A single turn carries every row of the set below to another of its rows. Some are shown first; where does it send the rows asked next?
Diba: [ -3  14  20   3   0  19  -4 -22 -12   4 -10 -28  19 -21  -1  16  -3  18
 -30 -12  26  30  -8  22 -19]
pes: [ 29   7   9 -11 -38 -10 -14 -19 -19   0  13 -29  -2  27  -8  -6 -10 -40
 -25   1 -10  24  19  26  35]
pas: [ -8   1  24   5   5  18  -1 -16 -22  -1  11 -44   4 -15  18  13 -37   2
 -31  -2  15  27 -12  31   9]
tuko: [ 27  -1   2 -11 -41 -17 -16 -18 -15   4   0   3 -13  12  14  19   7 -22
 -48   8 -14  23  15  29  31]
Zag: [ 19  17  19   5 -41   2  -4 -30 -22  -2 -23  17 -14 -21  13  40  15 -18
 -38 -11  -2   9  11   6  17]
mek: [ 34   6  15   3 -59   4  -9 -48 -21 -13   6 -24 -14  -4 -12   0   1 -44
 -26   5   3  41  28   3  23]
Dugo: [ -2  -1  23   0   0  20  -2 -10 -15   9  11 -50   6   2  10   6 -27  -1
 -32  -7  12  27 -11  36  -9]
vav: [ -2  12  24  17   1  18  -6 -24 -20  -7   9 -40  22 -30  -2   3 -17   9
 -29  -8  33  32  -1  14   6]
mus: [ 31  12 -12 -14 -33 -15 -17 -15 -11   7   2  -1  -5  11  20  28   8 -28
 -43   1  -3   8  10  27  25]
nabol: [  0  12  27  25  -3  18 -11 -21  -8 -11  11 -35   8 -25  -7  -9   2  -1
 -27  -3  36  37  -3   8 -10]
nale: [ -5   4  27  22   2  19  -3 -18 -22  -5  18 -48  12 -25   9   2 -28   0
 -30  -8  22  26  -2  23  11]
gutu: [ -9   8  18 -10   5  16  -2 -22 -20   1  -3 -35  11 -15  11  20 -30  14
 -30   1  21  32 -17  27   6]
vov: [ 25  21  -7  -4 -38  -8 -11 -35 -10  -2 -15  13 -10 -20  15  41  19 -24
 -34  -6   3  12  13  15  10]
Pufu: [ -8   6  17 -15   4  14  -8 -16  -7   1  -8 -24  -5  -3  11  13 -14   8
 -32  10  22  36 -24  27 -12]
sufur: [ 27  14  20   0 -50   6  -5 -48 -22 -14   3 -33  -9   1 -21  -3  -8 -49
  -7  -5  -1  35  23   8  21]
Vabu: [ -1  11  29  20  -7  26  -2 -27 -15  -3   2 -41  15 -28  -6   3  -7   3
 -25 -16  28  32   1  16 -18]
leb: [ -3  16  18  -3   2  16  -6 -27 -18  -3  -4 -33  23 -24   0  14 -18  19
 -29  -3  32  35 -10  16   4]
luz: [ 25  12  13   2 -55   2  -7 -55 -18 -14 -15   2 -17 -24  -6  20  14 -28
 -27   1   4  38  23   2  13]
pap: [ -8  -4  25   2   2  16  -5  -8 -10  -1  11 -40 -15  -1  19   4 -24  -9
 -33   7  14  30 -19  33  -5]
Defe: [ 29  11  10  -5 -34  -9 -13  -4 -21   9  -5   7  -1  10  15  25  11 -17
 -52  -3  -6   4   9  18  32]
Dar: [ 35  14  24  -7 -55  16  -4 -39 -30  -7   2 -34  -7   9 -12   4 -13 -48
 -24   1   8  31  17  -6  25]
vavi: [  0   3  31  19  -6  27   0 -19 -17   0  16 -56   6 -13   1  -2 -22  -9
 -25 -13  18  30  -1  26 -11]
leg: [ 38   9  -5 -12 -42  -6 -15 -21 -15   2  19 -30  -5  21   7   7  -8 -49
 -34   4   1  18  17  21  28]
Vetov: [ 21   7   4  -7 -45 -11 -10 -37 -14  -4 -18  19 -17 -14  10  32  18 -15
 -40   3  -7  26  15  18  18]
zuda: [ 13  19   9   0 -33 -12  -9 -32 -14  -4 -24  20 -11 -17   5  33  18 -12
 -25 -11 -11  15  12  23  16]
ven: [ 36  15   4   0 -52   7  -8 -46 -18 -11  11 -35 -11  -4  -5   8  -6 -57
 -19   0  11  28  23   4  17]
reb: [ 22  10   3 -11 -28 -21 -16  -9 -13   7  -3   4  -2  17   8  17   7 -16
 -36  -3 -18  11  11  35  32]
vaso: [ 35  -3   8  -5 -50  -8 -15 -25 -20  -2  16 -23 -12  18   1  -1  -3 -40
 -40   9  -7  31  23  20  34]
Datu: [ -4  -1  31  27  -3  19  -7 -12 -11  -8  23 -45  -8 -15   8 -10 -14 -14
 -30  -1  22  30  -6  22  -4]
sabe: [ 24  18  27   2 -53  17   2 -51 -28 -12 -19  -8 -18 -21  -4  26   1 -37
 -21  -7   6  26  15  -8  13]
tuv: [ 38   9  13 -12 -43  -1 -13 -10 -25   6  10 -25   4  28   0   3  -6 -35
 -44   4   1  17  14  10  38]
kof: [ -3  16  19  -1   0  15 -11 -23  -5  -5  -8 -21  10 -18  -4   5   3  14
 -29   5  36  40 -14  11 -15]
vaga: [ 17  20  20   6 -46   5  -2 -56 -18 -17 -19  -2 -15 -27 -12  20   8 -31
  -7 -12  -2  29  19   5  10]
pideg: [ 27  22   3   4 -50   7  -5 -55 -14 -13 -10  -8 -14 -28  -1  28  10 -42
 -18  -7  12  24  20   0   6]
pivap: [ -3   7  18  -9   4  16  -5 -13 -12  11  -5 -32  12  -3   8  17 -16  15
 -35  -6  16  27 -16  34 -13]

sabe goes to Dar
nabol goes to Datu
Where do these go?
mek goes to vaso
Diba goes to Vabu
gutu goes to leb
pideg goes to ven
pes goes to reb

